Each row is where one point has got to under a steady rotation. How many ticks took it there?
The counts run from 0 to 211.
| 161 |  86 | 149 | 145 | 112 | 116 | 185 | 141 | 109 |  67 | 121 |  84 | 152 | 126 |  91 | 123 | 139 | 151 | 108 | 155 | 110 | 131 | 123 | 135 |  51 | 112 | 181 | 125 | 143 | 134 |  93 | 160 | 124 | 183 | 132 |  87 |  92 | 131 |  85 | 112 | 110 | 135 |  80 | 141 | 117 | 121 | 121 | 130 |  98 |  87 | 130 | 118 | 127 | 142 | 177 | 125 | 108 | 140 | 132 | 128 | 151 | 119 |  63 | 141 | 140 |	174
| 132 | 157 | 146 |  98 |  87 | 124 | 122 | 139 | 104 | 148 | 113 |  76 | 111 | 166 |  97 | 143 | 154 |  86 |  87 |  48 | 121 | 158 | 147 | 143 | 121 | 114 | 120 | 136 | 139 | 105 | 130 | 116 | 137 | 159 | 154 |  88 | 150 | 172 | 159 | 130 | 142 |  93 | 104 | 139 | 194 | 149 | 129 | 173 | 157 | 152 | 102 | 154 | 171 | 149 | 110 | 121 | 167 |  83 | 159 |  95 |  85 | 100 | 105 | 132 | 104 |	134
| 158 | 120 | 146 | 133 | 118 | 135 | 123 |  92 |  94 |  67 |  96 | 108 |  99 | 139 | 119 | 138 | 175 | 103 | 107 | 160 | 132 | 168 | 121 | 121 |  98 | 134 | 156 |  84 | 156 | 144 | 118 | 158 |  68 | 132 | 103 | 108 | 104 | 116 | 127 | 104 | 110 |  61 |  48 | 183 | 142 | 104 | 122 | 106 | 113 | 116 | 122 | 128 | 107 | 158 | 124 | 133 | 145 |  89 | 173 |  82 | 126 | 135 | 117 | 126 | 105 |	21
| 110 | 132 | 161 | 119 | 155 | 116 | 153 | 178 | 138 | 115 | 104 | 114 | 144 |  98 |  98 | 109 | 132 | 104 |  95 | 109 | 104 | 195 | 137 | 169 | 164 | 128 | 173 | 123 | 154 | 137 |  89 | 114 |  88 | 219 | 103 |  84 | 146 | 147 | 158 |  93 | 122 | 146 | 119 | 152 | 177 | 138 | 190 | 136 | 111 | 106 | 114 | 156 | 141 | 147 | 123 | 177 | 196 | 113 | 106 | 114 | 158 |  97 | 134 | 149 | 131 |	122
| 111 | 146 | 128 |  87 | 117 |  77 | 139 | 122 | 106 | 146 | 128 |  48 | 133 | 146 |  65 | 117 | 107 | 101 | 126 | 111 | 144 | 121 | 109 | 126 |  30 |  95 |  98 | 160 | 117 | 125 | 160 | 115 | 144 | 116 | 103 |  78 |  97 | 155 | 130 | 110 | 121 | 103 | 140 | 129 | 133 | 152 | 121 | 173 | 147 | 104 | 126 | 102 |  84 | 135 | 121 |  79 | 124 | 133 | 155 |  93 | 138 |  87 | 114 | 139 |  73 |	53
| 156 |  73 | 123 | 163 | 145 |  91 | 134 | 155 | 122 |  82 | 111 | 137 |  99 | 156 |  71 | 152 | 114 | 112 |  96 | 129 | 123 | 110 | 148 | 125 | 105 |  89 | 154 | 139 | 143 | 115 | 112 | 145 | 135 | 134 | 105 | 109 | 169 | 107 |  95 | 106 | 113 | 155 | 125 | 150 | 168 | 118 | 122 | 176 |  80 | 131 | 131 |  62 | 212 | 103 | 107 | 110 | 154 |  87 | 182 | 108 | 146 | 145 |  94 | 136 | 156 |	85
|  75 | 147 | 147 |  82 | 121 | 159 | 170 | 128 | 105 | 140 |  94 |  71 | 129 | 156 |  47 | 142 | 107 |  78 | 121 | 105 |  87 | 137 | 138 | 156 |  97 | 150 | 137 | 168 | 148 |  97 | 102 | 117 | 164 | 200 | 140 | 108 | 150 | 155 | 152 | 115 | 168 | 177 | 114 | 153 | 122 | 158 | 150 | 133 | 118 | 110 |  93 | 109 | 110 | 142 | 142 | 150 | 135 | 122 | 124 | 113 | 130 | 105 |  93 | 172 |  80 |	60
| 113 | 101 | 140 | 121 |  90 | 114 | 139 | 157 | 141 |  94 | 114 | 100 | 179 | 125 | 138 |  97 |  67 |  87 | 117 | 103 | 118 | 137 | 123 | 121 |  78 | 100 | 144 | 115 | 137 |  98 | 134 | 166 |  73 |  96 |  88 |  83 |  76 | 126 | 132 |  88 | 153 | 123 | 119 | 146 | 151 | 122 | 112 | 153 | 187 | 116 | 122 | 134 | 109 |  79 |  69 | 111 | 203 | 115 | 116 | 134 | 126 | 119 | 122 | 144 |  83 |	34
|  97 | 146 | 129 |  88 | 105 | 150 | 151 | 127 | 138 | 132 |  91 |  69 | 124 | 150 |  50 | 144 | 114 | 104 | 104 | 105 |  69 | 123 | 122 | 159 | 106 | 153 | 124 | 149 | 164 | 105 | 106 | 131 | 147 | 214 | 141 | 116 | 162 | 167 | 151 | 134 | 153 | 196 | 112 | 157 | 126 | 150 | 139 | 134 | 113 | 122 |  73 | 107 | 114 | 152 | 134 | 152 | 144 | 114 | 109 |  94 | 134 | 114 |  97 | 149 |  80 |	61
| 145 |  83 | 187 | 130 | 149 |  87 | 172 | 139 | 109 | 147 | 162 | 106 | 110 | 185 | 124 | 134 | 153 |  74 | 143 | 127 | 138 | 182 | 141 | 105 | 108 | 121 | 126 | 124 | 147 | 140 | 117 |  86 | 151 | 120 | 151 |  74 | 100 | 148 |  96 |  78 | 125 | 103 | 115 | 155 | 183 | 123 | 131 | 130 | 146 | 129 | 171 | 161 | 117 | 130 | 116 | 136 | 141 |  72 | 164 | 122 | 124 | 152 | 119 | 187 |  71 |	210
| 120 | 138 | 210 | 133 | 166 | 126 | 100 | 151 | 129 | 120 |  78 | 125 | 130 | 114 | 115 | 129 | 120 | 128 |  88 | 102 | 111 | 206 | 121 | 110 | 146 | 110 | 136 |  68 | 158 | 118 |  89 | 169 |  69 | 126 |  93 | 149 | 171 | 141 | 165 | 134 | 159 | 125 | 111 | 181 | 113 | 114 | 146 | 153 | 119 | 146 | 157 |  89 | 128 | 126 | 125 | 131 | 196 |  97 | 132 |  90 | 145 | 110 | 132 | 174 |  93 |	14
| 104 | 117 | 115 | 123 | 208 | 153 | 134 | 119 | 161 | 114 |  83 |  94 | 131 | 135 |  37 |  95 | 126 | 159 | 105 | 111 | 141 | 142 | 113 | 109 | 127 |  94 | 130 | 107 | 174 |  85 | 102 | 129 |  91 | 126 | 107 | 100 | 161 | 121 | 193 | 106 | 123 | 108 | 117 | 161 | 127 | 136 | 130 | 160 |  98 | 104 | 108 | 141 | 140 | 138 | 181 |  92 | 175 | 158 | 150 | 100 | 163 | 100 | 130 | 178 | 112 |	69
| 139 |  86 | 134 |  95 |  92 | 144 | 155 | 159 | 108 |  75 |  92 | 128 | 110 | 166 |  80 |  96 | 132 |  69 | 126 | 148 | 137 | 166 | 165 | 151 | 128 | 146 | 151 | 131 | 137 | 113 |  99 | 109 | 163 | 175 | 147 | 135 | 186 | 131 | 165 | 116 | 105 |  98 |  87 | 150 | 148 | 136 | 149 | 108 | 100 | 125 | 125 |  92 | 186 | 170 | 103 | 148 | 154 |  74 | 162 | 124 | 134 | 106 |  98 | 161 | 117 |	194
| 108 |  81 | 170 |  74 | 111 | 124 | 169 | 134 |  82 |  71 | 139 |  74 | 130 | 141 | 106 | 115 | 134 |  91 | 137 | 121 | 135 | 130 | 112 | 169 |  62 | 128 | 178 | 130 | 121 | 123 | 121 | 137 | 141 | 151 |  99 | 133 | 101 | 115 | 150 |  57 | 145 | 107 | 111 | 145 | 127 | 137 | 137 | 128 | 141 |  86 | 126 |  80 | 106 | 174 | 106 | 145 | 174 | 115 | 161 | 123 | 154 |  95 | 118 | 144 |  84 |	114
| 138 | 120 | 173 | 148 | 150 | 143 | 158 |  81 |  94 | 114 |  99 |  98 | 119 | 174 | 101 | 139 | 124 | 105 | 116 | 113 |  92 | 160 | 166 |  66 | 114 | 125 | 156 |  97 | 164 |  96 |  81 | 149 |  82 | 123 | 110 |  96 | 132 | 156 |  94 |  84 | 124 | 122 |  91 | 173 | 145 | 129 | 113 | 137 |  96 | 157 | 110 | 163 | 155 |  91 | 152 | 127 | 132 | 134 | 183 | 108 | 114 | 146 | 131 | 202 |  88 |	76
| 119 | 101 | 125 | 137 | 117 | 111 | 145 | 156 | 119 |  92 |  86 | 139 | 114 |  96 | 145 |  95 |  91 |  43 |  82 | 112 | 122 | 173 | 177 | 165 | 143 | 114 | 144 | 102 | 127 | 108 | 138 | 161 |  95 | 163 |  67 |  75 | 158 | 122 | 126 |  92 | 135 | 157 | 129 | 131 | 181 |  86 | 149 | 130 | 122 | 131 | 110 |  96 | 131 | 105 |  67 | 161 | 193 |  80 | 133 | 129 | 143 | 113 | 138 | 144 | 111 |	31
| 139 | 108 | 161 | 128 | 116 | 136 | 170 | 203 |  81 | 116 | 130 | 111 | 134 | 148 |  97 | 137 | 130 |  73 | 144 | 135 | 128 | 145 | 113 | 144 |  50 | 129 | 152 | 121 | 152 | 115 | 109 |  88 | 142 | 137 | 125 |  43 | 124 | 146 | 155 | 108 | 145 | 121 | 122 | 147 | 163 | 127 | 144 | 153 | 154 |  83 | 139 | 155 | 100 | 138 | 137 | 167 | 136 |  73 | 128 | 151 | 130 |  92 |  97 | 143 | 156 |	41
|  90 | 185 | 131 | 123 | 110 |  85 | 152 | 137 | 127 | 140 |  86 | 102 | 135 |  60 |  72 | 116 | 113 | 108 | 105 | 162 | 135 | 181 | 149 | 128 | 101 |  86 | 132 | 166 | 121 | 117 | 138 | 113 | 117 | 166 | 101 |  52 | 118 | 126 | 162 | 104 |  94 | 140 | 132 | 114 | 182 | 152 | 146 | 144 |  92 | 140 | 101 | 115 |  99 | 131 | 103 | 136 | 138 | 101 | 130 | 115 | 160 |  99 | 138 | 132 | 119 |	49
| 121 |  86 | 156 |  71 | 120 | 140 | 148 | 147 | 110 |  94 | 166 |  77 | 120 | 158 |  99 | 107 | 129 |  83 | 113 |  97 | 111 | 122 |  94 | 168 |  63 | 120 | 176 | 123 | 116 | 140 | 125 | 112 | 155 | 168 | 112 | 144 | 122 | 129 | 160 |  84 | 144 | 116 | 115 | 148 | 150 | 124 | 143 | 152 | 153 | 105 | 115 |  90 | 129 | 171 | 106 | 147 | 194 |  96 | 156 | 138 | 160 |  93 | 115 | 132 |  83 |	115
| 186 |  84 |  91 | 131 | 102 |  88 | 124 | 156 | 185 |  81 |  90 | 156 | 120 | 165 | 127 | 111 | 103 |  61 | 115 | 101 | 114 | 155 | 146 | 125 | 135 | 117 | 115 | 127 | 183 | 138 | 123 | 152 |  93 | 163 | 124 |  67 | 145 | 106 | 154 | 148 | 117 |  74 | 110 | 184 | 145 | 107 | 136 | 130 | 146 | 130 | 143 | 151 | 148 | 134 |  83 | 115 | 139 | 113 | 134 | 121 | 119 |  95 | 151 | 150 |  93 |	27
| 165 |  73 | 155 | 107 | 142 | 107 | 187 | 170 | 142 |  94 | 139 | 119 | 148 | 159 | 111 | 106 | 115 |  89 | 152 | 131 |  95 | 176 | 106 | 144 | 121 | 142 | 164 | 155 | 154 | 155 |  99 | 113 | 133 | 197 | 133 |  94 | 115 | 142 | 117 | 109 | 136 |  88 | 100 | 169 | 128 | 122 | 186 | 135 | 152 | 110 | 185 | 166 | 135 | 136 | 150 | 163 | 149 | 127 | 100 | 123 | 141 | 112 | 122 | 173 |  93 |	119
| 145 |  89 |  93 | 139 | 155 |  78 | 148 | 119 | 176 | 120 | 121 | 133 | 111 | 171 |  74 | 138 | 107 |  83 |  95 | 102 |  93 |  95 | 138 | 115 |  76 |  72 | 123 | 160 | 143 | 127 | 121 | 157 | 150 | 147 | 122 |  50 | 114 |  87 | 132 | 127 | 133 | 144 | 157 | 171 | 129 | 136 | 134 | 163 | 112 |  83 | 128 |  98 | 114 | 139 | 133 | 103 |  86 | 148 | 154 | 138 | 147 |  91 | 146 | 162 | 111 |	162
|  69 | 103 | 148 | 134 | 152 |  95 | 150 | 180 | 134 | 119 | 122 | 107 | 176 | 116 | 106 |  81 | 135 | 100 | 119 | 134 | 167 | 161 | 135 | 109 | 122 | 109 | 124 | 118 | 138 |  81 | 132 | 120 | 110 |  92 | 110 |  83 | 126 | 125 | 165 |  41 | 116 | 131 |  94 | 155 | 118 | 137 | 129 | 106 | 118 |  96 | 151 | 115 | 102 | 128 | 111 | 119 | 186 | 114 | 156 | 140 | 155 | 122 |  98 | 193 | 118 |	204
| 125 | 133 | 179 | 135 |  82 |  78 | 147 |  86 | 121 | 145 | 151 |  59 | 120 | 162 |  96 | 146 | 141 | 123 |  79 |  65 |  85 | 152 | 140 | 128 | 131 | 109 | 139 | 133 | 110 | 151 | 109 | 153 | 160 | 181 | 135 | 138 | 125 | 180 |  75 | 111 | 129 | 167 | 110 | 144 | 143 | 146 | 129 | 134 | 109 | 120 | 118 | 100 | 152 | 131 | 122 | 122 | 100 | 101 | 154 | 106 | 123 | 124 |  83 | 166 |  66 |	0
| 126 | 133 | 107 | 138 | 155 | 130 | 130 |  91 | 143 | 103 | 108 | 103 |  83 | 133 |  50 | 160 | 146 |  95 |  87 | 174 | 107 | 123 | 129 |  93 |  75 | 110 | 151 | 143 | 165 | 119 | 116 | 128 | 123 | 153 | 124 |  77 | 119 |  78 | 130 |  82 | 100 | 189 | 127 | 177 | 175 | 123 | 115 | 154 |  74 | 118 |  81 | 117 | 119 | 114 | 107 | 153 | 142 |  97 | 174 | 106 | 177 | 161 | 161 | 122 | 136 |	158
| 102 |  97 |  96 | 129 | 178 | 109 | 161 | 120 | 146 | 104 |  99 |  73 | 154 | 136 |  49 | 108 | 106 | 134 | 141 | 160 | 100 | 128 | 110 | 116 | 112 | 150 | 122 | 175 | 173 | 116 | 127 | 123 | 108 | 161 |  92 |  98 | 114 | 130 |  80 |  91 | 104 | 153 |  91 | 178 | 101 | 129 | 138 | 142 |  84 | 125 | 146 | 111 | 111 | 106 | 172 | 129 | 159 | 156 | 108 |  73 | 152 | 151 | 109 | 153 | 106 |	65
|  98 |  77 | 128 | 134 | 177 | 108 | 135 |  99 | 132 | 145 | 123 |  79 | 113 | 178 |  76 |  98 | 145 | 137 |  65 |  51 | 101 | 130 | 145 | 116 |  84 | 112 |  82 | 104 | 124 |  94 | 126 | 113 | 145 | 131 | 106 |  78 | 165 | 153 | 101 | 121 | 116 | 134 | 112 | 160 | 136 | 112 | 131 | 148 | 111 | 131 | 143 | 134 | 134 | 154 | 181 |  92 | 126 | 141 | 162 | 115 | 132 | 101 | 113 | 194 | 102 |	72
|  97 |  82 | 118 | 125 | 118 |  86 | 136 | 178 | 195 | 101 | 118 | 117 | 169 | 122 | 112 |  79 | 111 | 109 |  95 | 128 | 118 | 169 | 120 | 120 | 149 | 154 | 102 | 125 | 133 | 133 | 141 | 124 | 122 | 172 | 103 | 114 | 162 | 139 |  95 |  97 |  87 | 164 |  94 | 166 | 139 | 111 | 140 | 116 | 103 | 145 | 152 | 108 | 142 | 113 |  89 | 138 | 218 |  87 | 111 |  89 | 165 | 158 | 102 | 155 |  91 |	200
| 105 | 189 |  99 | 106 | 112 | 136 | 144 | 159 | 162 | 104 |  58 | 107 | 147 | 112 |  65 | 144 | 104 |  96 | 140 | 137 | 141 | 143 | 136 | 136 | 162 | 107 | 138 | 177 | 189 |  91 | 123 | 146 |  86 | 146 | 133 |  75 | 138 | 125 | 179 | 121 | 129 | 145 |  94 | 160 | 146 | 147 | 117 | 155 | 104 | 140 | 116 | 112 | 160 | 104 |  99 | 119 | 198 | 101 | 129 |  61 | 120 | 130 |  87 | 132 | 141 |	141
| 108 |  94 | 188 | 125 | 114 | 136 | 152 | 110 | 124 | 107 | 115 |  82 | 156 | 129 | 103 | 139 |  76 | 107 |  71 |  82 |  67 | 120 | 137 | 117 |  68 | 102 | 179 | 119 | 109 | 106 |  96 | 182 | 126 | 146 | 113 | 132 | 111 | 145 | 114 | 106 | 161 | 198 | 134 | 121 | 130 | 125 | 132 | 176 | 108 | 130 | 106 |  78 | 128 |  90 | 116 | 133 | 148 | 140 | 139 | 141 | 146 | 129 | 125 | 160 |  91 |	169
| 152 | 152 | 182 | 135 | 105 | 103 | 147 |  95 | 120 |  91 | 103 |  87 | 128 | 157 |  82 | 177 | 124 | 131 | 156 | 158 | 121 | 156 | 109 | 125 | 145 |  99 | 193 | 149 | 164 | 158 |  82 | 181 |  95 | 160 | 114 | 146 | 105 | 145 |  96 | 102 | 127 | 134 |  94 | 174 | 122 | 148 | 127 | 136 |  85 | 127 | 106 |  85 | 153 | 104 | 108 | 128 | 141 | 122 | 150 |  60 | 125 | 157 |  94 | 148 | 103 |	3
| 161 | 113 | 129 |  98 |  62 | 115 | 120 | 110 | 134 |  55 | 115 |  89 | 137 | 185 |  79 |  86 | 122 | 124 | 115 | 134 | 133 | 155 | 124 |  93 |  71 | 130 | 142 | 123 | 136 | 137 | 129 | 147 | 113 | 122 | 132 | 156 | 122 | 155 | 151 | 122 |  97 |  49 |  88 | 154 | 122 | 139 | 106 | 133 | 136 | 148 | 128 | 122 | 173 | 129 | 106 |  75 | 161 | 119 | 162 |  96 | 134 | 117 |  97 | 135 |  58 |	190
| 151 |  75 | 105 | 173 | 134 |  71 | 142 | 144 | 110 |  70 | 106 | 115 | 115 | 157 |  84 | 148 | 139 |  94 | 109 | 139 | 118 | 102 | 156 | 131 | 114 |  92 | 141 | 148 | 144 | 120 | 126 | 139 | 136 | 131 |  94 |  72 | 151 | 107 |  51 |  99 | 112 | 140 | 120 | 161 | 146 | 118 | 126 | 152 |  82 | 105 | 127 |  75 | 198 | 106 | 112 |  92 | 133 |  97 | 179 |  99 | 119 | 139 |  86 | 145 | 162 |	84
| 110 | 191 | 142 | 127 | 113 |  90 | 128 | 137 | 131 | 136 |  90 |  92 | 128 |  91 |  66 | 119 | 111 | 112 | 114 | 152 | 153 | 170 | 129 | 135 | 102 |  77 | 124 | 140 | 140 | 126 | 147 | 115 |  91 | 154 | 100 |  69 | 114 | 135 | 194 |  99 |  98 | 139 | 144 | 111 | 171 | 145 | 142 | 170 | 101 | 121 |  75 | 123 |  92 | 127 |  98 | 117 | 150 | 116 | 145 |  90 | 161 |  95 | 143 | 129 | 112 |	50
| 139 |  86 | 181 | 123 | 144 |  85 | 176 | 143 |  99 | 159 | 151 | 126 |  94 | 167 | 119 | 143 | 152 |  63 | 117 | 139 | 115 | 174 | 155 | 105 | 116 | 131 | 148 | 143 | 144 | 132 | 121 | 100 | 158 | 146 | 144 |  86 | 118 | 145 | 108 |  74 | 114 | 139 | 109 | 151 | 192 | 130 | 144 | 134 | 129 | 130 | 168 | 150 | 127 | 140 | 107 | 165 | 147 |  78 | 178 | 136 | 130 | 150 | 127 | 188 |  89 |	211
| 137 | 152 | 155 |  86 | 127 | 155 | 191 | 118 |  96 | 129 |  95 |  75 | 108 | 168 |  58 | 126 |  85 |  75 | 186 | 151 | 121 | 159 | 147 | 141 | 107 | 115 | 142 | 163 | 166 |  97 |  87 | 110 | 137 | 157 | 157 | 107 | 115 | 158 | 149 | 133 | 160 | 111 | 103 | 141 | 139 | 150 | 127 | 158 | 122 | 136 | 125 | 116 | 135 | 120 | 164 | 144 | 109 | 119 | 131 | 101 | 124 | 110 | 115 | 204 |  72 |	58
| 104 | 180 | 106 | 116 | 110 | 140 | 150 | 154 | 138 | 106 |  64 | 100 | 123 |  99 |  71 | 143 | 117 |  86 | 119 | 136 | 129 | 147 | 158 | 133 | 149 | 136 | 137 | 199 | 172 |  99 | 125 | 138 | 111 | 158 | 141 |  85 | 144 | 126 | 144 | 113 | 119 | 160 |  82 | 160 | 165 | 143 | 129 | 146 |  95 | 150 | 104 | 109 | 163 | 107 |  94 | 159 | 196 |  86 | 126 |  71 | 129 | 136 |  92 | 134 | 143 |	140
| 176 | 106 | 154 | 148 | 140 | 114 | 125 | 172 | 160 |  94 |  93 | 153 | 131 | 162 |  85 | 141 |  82 | 107 | 124 | 104 | 135 | 136 | 128 | 112 | 137 |  72 | 159 | 101 | 162 | 108 |  89 | 160 | 112 | 103 | 124 | 108 | 171 | 124 | 157 | 133 | 130 | 130 | 147 | 159 | 135 | 127 | 117 | 193 |  98 | 131 | 117 |  89 | 196 |  92 |  97 |  77 | 169 | 103 | 154 | 129 | 124 | 117 | 106 | 165 | 150 |	87
